In the rows, 128 means zero.
Z: several groups of rows, each row roughly a mix of its group's hidden directions
Z (114 x 12)
[[178 115 147 130 104  89 141 121 117 120  94 124]
 [120 141  86 121 100 153 108 153 169 132 142 108]
 [ 94 107 115 122 158 145 104 154 143 100  92 140]
 [107 119 152 115 124 111 105 149 121 132  89 179]
 [132 142 151 137 174  94 145 110 153 156 112 111]
 [139 144 113 153 138 144 132 183 161 137 156 142]
 [155 118 124 145 150 112 137 114 155 119  90 176]
 [ 79 141 108 140 166 144 130 133 149 126 161 111]
 [123 129 101 109 108 183 117 104 107 100 141 117]
 [133 133 120 153 116 127 134 136 156 152 126  61]
 [152 116 102 154 175 162 120 147 140 131 154 136]
 [151  93 169 129 154 114 108  93 105 130 124 112]
 [140 183 137 120 107 152 156 140 112 128 164 128]
 [120 158  98 130  95 144 128 152 152  93 158 111]
 [167 135 141 149 105 114 148 129 113 166 170 127]
 [ 90 136 133 118 153 165 122 139 159 154 157 148]
 [138 143 131  97 124 155 120 126 100 159 152 176]
 [128 155 137 103 130 135 112 117  71 155 133  98]
 [ 89 120 111 119 125 168 117 176 138 109 120 144]
 [139 135 101 149  80 114 115 130 111 103 125 170]
 [135 102 104 133 134 179 157 138 125 120 157  97]
 [127 161 110 156 115 104 121  73 116 106 120 120]
 [148 163 161 118 125 126 159  87 106 117 123 102]
 [159 128 147 128 127  82 128  77 112 132 111 114]
 [150 173 151 136 110 133 162 137 142 112 124  88]
 [120 135 157 138 115  77 120 162  92 146 124 114]
 [131 122 154 110 138 116 132 102  86 118 129 182]
 [138 139 133 123  75  99  97 101 105 129 114 107]
 [142 139 116 149 110 119 139 120 148 147 114  63]
 [150 151 126 134 127  91  92  77 117 131 123 115]
 [153 145 133 144  79 114 114 127 134 155 158  95]
 [126 124 159 160 146  86 147 142 163 134 101 139]
 [150 118 161  90  95 141 163 101 138 143 119 120]
 [166 132 131 170 146  96 135 163 138 146 145 143]
 [153 101 174 134 148 110 125 102  96 156 124 123]
 [148 138 120 103 136 123 138 103 122 134  68 161]
 [160 139 106 156 150 126 150 117 144 124 162  85]
 [139 122 133 104 139 156 102 121 103 176 152 158]
 [106  78  99 142 150 122  93 147 128 132 137 150]
 [118 158 161 130 137 133 128 162 124 160  81 139]
 [134 167 147 129 140  94 122 119  91 167 107 119]
 [105 136 174 140 132 127 123 111  98 115 113  80]
 [129 139 141 136 138  62 135 111 109 115  97 138]
 [120 118 116 108 100 160 124 132 108 125 186 107]
 [131  83 162 145 176 117 111 135 131 131 107 118]
 [157 150 120 154 125 114 134 112 153 145 125 185]
 [ 86 120 114 115 157 163 130 102 146 119 143  94]
 [135 135 126 152 178 140 131 143 160 154 165 143]
 [110 116 120 123 100 174 121 115 127 103 171 104]
 [104 112 103 138 147 148 111 182 152 132 138 150]
 [114 118 160 135 137  91 153 103 116  85 105 138]
 [148 138 157  88 150 150 115  98 102 110 127 156]
 [154 115 106 130 153 179 154 141 153 118 148 113]
 [142 140 159 130 136  68 149 125 131 134 102 153]
 [148 116 156 108 151 120 117  84 127 103  87 119]
 [ 90 119  80 138 121 113 134 150 134 108 122 167]
 [ 99 128 103 110 152 148 133 140 181 131 127  97]
 [125 157 116 146 111 113 163 117 146 118 108  75]
 [110 119 136 132  83 115 107 175  95 114 134 122]
 [127 151 138 149 136  88 146 152 162 163 114 149]
 [107 139 128 130 117 136 109  96  91  95 116  83]
 [113 149 130 139 114  86  85 152 101 131 101 115]
 [127 107 134 146 122  81 141 114 134  85  90 128]
 [131 161 134 174 101  83 119 123 132 132 125 152]
 [118 135 173 146 110  92 110 156  93 141 128 114]
 [135 125 120 113  93 115 135  99  76 100 105 118]
 [107 136  84 120 112 154 107 162 162 118 148 132]
 [122  94 160 125 106 155 108 142  92 101 150 112]
 [113  85 137 101 151 129  88  95 127 128 116 152]
 [164 136 128 128 116 129 129  99 116 182 120  91]
 [115 147 104 111 106 186 127 126 131 128 164 114]
 [111 133  93 130 139 123 157 123 190 130 143 117]
 [142 107 126  83 139 166 124 120  83 131 142 114]
 [153 150 116 156  98 108 124 118 120 142 166  88]
 [128 145  90  94 151 148 160 103 141 150 143 107]
 [ 96  94 138 107 146 128 129 131 118 103  77 146]
 [161 110 161 136 131 112 126 100 112 171 115 100]
 [133  99 130 154 139 144 128 108 184 100 145 144]
 [149 129 126 120  72 109 125 107 105 111 109  94]
 [124 134 123 165 167 100 103 150 168 136 135 116]
 [123 146 168 144 103 124 104 149  84 130  99 138]
 [105 115 138  89 117 141 153  88  93 112 109 130]
 [143 108 111 129 151 103 149 147 181 145 136 156]
 [155 138 164  99 138 129 128  95  98 100 118 157]
 [131 101 140 122 115  83 110 164  91 131 148 114]
 [103 150 125 103 146 157 107  88 163 137 143 114]
 [153 149 129 157 121  81 138 122 138 152 132 170]
 [107 156 142 115 168 128 111 107 173 148 133 148]
 [155 169 144 101 113 143 142  84 105 126 134 112]
 [135 135 106  82 125 153 124 130  84 151 154 112]
 [137 115 167 135 147  97 148  95  87 120 112 143]
 [116 135 122 151  95  89 163 109 140 130 104  96]
 [153 134 108 141 117 139 121 135 150 170 120  75]
 [165 103 100 117 151 128 146 119 157 130 130 174]
 [118 105 111 111 106 181 124 119 110  86 135 118]
 [ 74 112 152  97 110 121 143 124 138 118  97 111]
 [145 133 124 167 138 111 104 176 166 141 138 128]
 [127 129 147 170 143 113 141 108 186 122 125 142]
 [135 126 137 110 135 134 114 183 141 174 141 151]
 [136 116 111  81 144 171 136 116 106 137 153 105]
 [161 124 114 165 164 114 100 156 125 131 128 160]
 [135 172 132 114 163 172 148 122 115 149 130 108]
 [133  89 162 137 159 110 122 111 109 168 110 131]
 [132  90 174 139 162 102 127 107 109 133 109 128]
 [103 134 157 151 147 115 127 137 153 114  73 114]
 [144 159 121 155 156  89 132 100 142 135 155 102]
 [125 152 122 144  98 103 163 111 142 110 109  84]
 [134 126 117 146 121 129 118 141 169 126 119  63]
 [105  75 103 131 149 114  95 128 121 126 128 160]
 [125 129 119 143 180 153 118 153 157 141 147 159]
 [ 92 187 116 133 125 119 114 140 144 135 157 141]
 [ 94 132 149 109 126 175 115 144 117 127 129  84]
 [119 150  91 131 103 152 118 162 153 112 163 112]
 [139 136 120 169 133 111  99 174 158 144 147 122]]

which group is each row in? (one row of each group first)
[110 124 125 110 105 177 112 127 110 116 168  98]	H
[109 144  84 122  98 147 117 155 167 111 140 123]	J
[186 101 126 136 123 143 128 162 148 118 104 134]	S

[132 150 109 162 136 132 116 179 159 135 158 129]	S
[ 93 123 110 131 131 166 115 182 147 120 134 140]	S
[132 106  93 124 140 147 148 108 160  87 101 144]	H
[ 87 119 126 122 156 129 130 135 111  89 144 173]	J
[100 131 147 126  87  85 131 155 114 118  96 134]	S
[126 121 116 171  95 105 110 124 160  97 147 150]	H
[123 154 138 137 102  97  89 157  93 151 132 127]	H
[159 166 158 122 129 148 144 112 125 132 132  79]	J
[139  89 121 151 124 137 125 119 172  92 144 156]	H
[113 162 108  96 124 159 138 105 104 156 149 150]	J
[131 140 143 145 126 145 134 143 144 120  72 173]	H
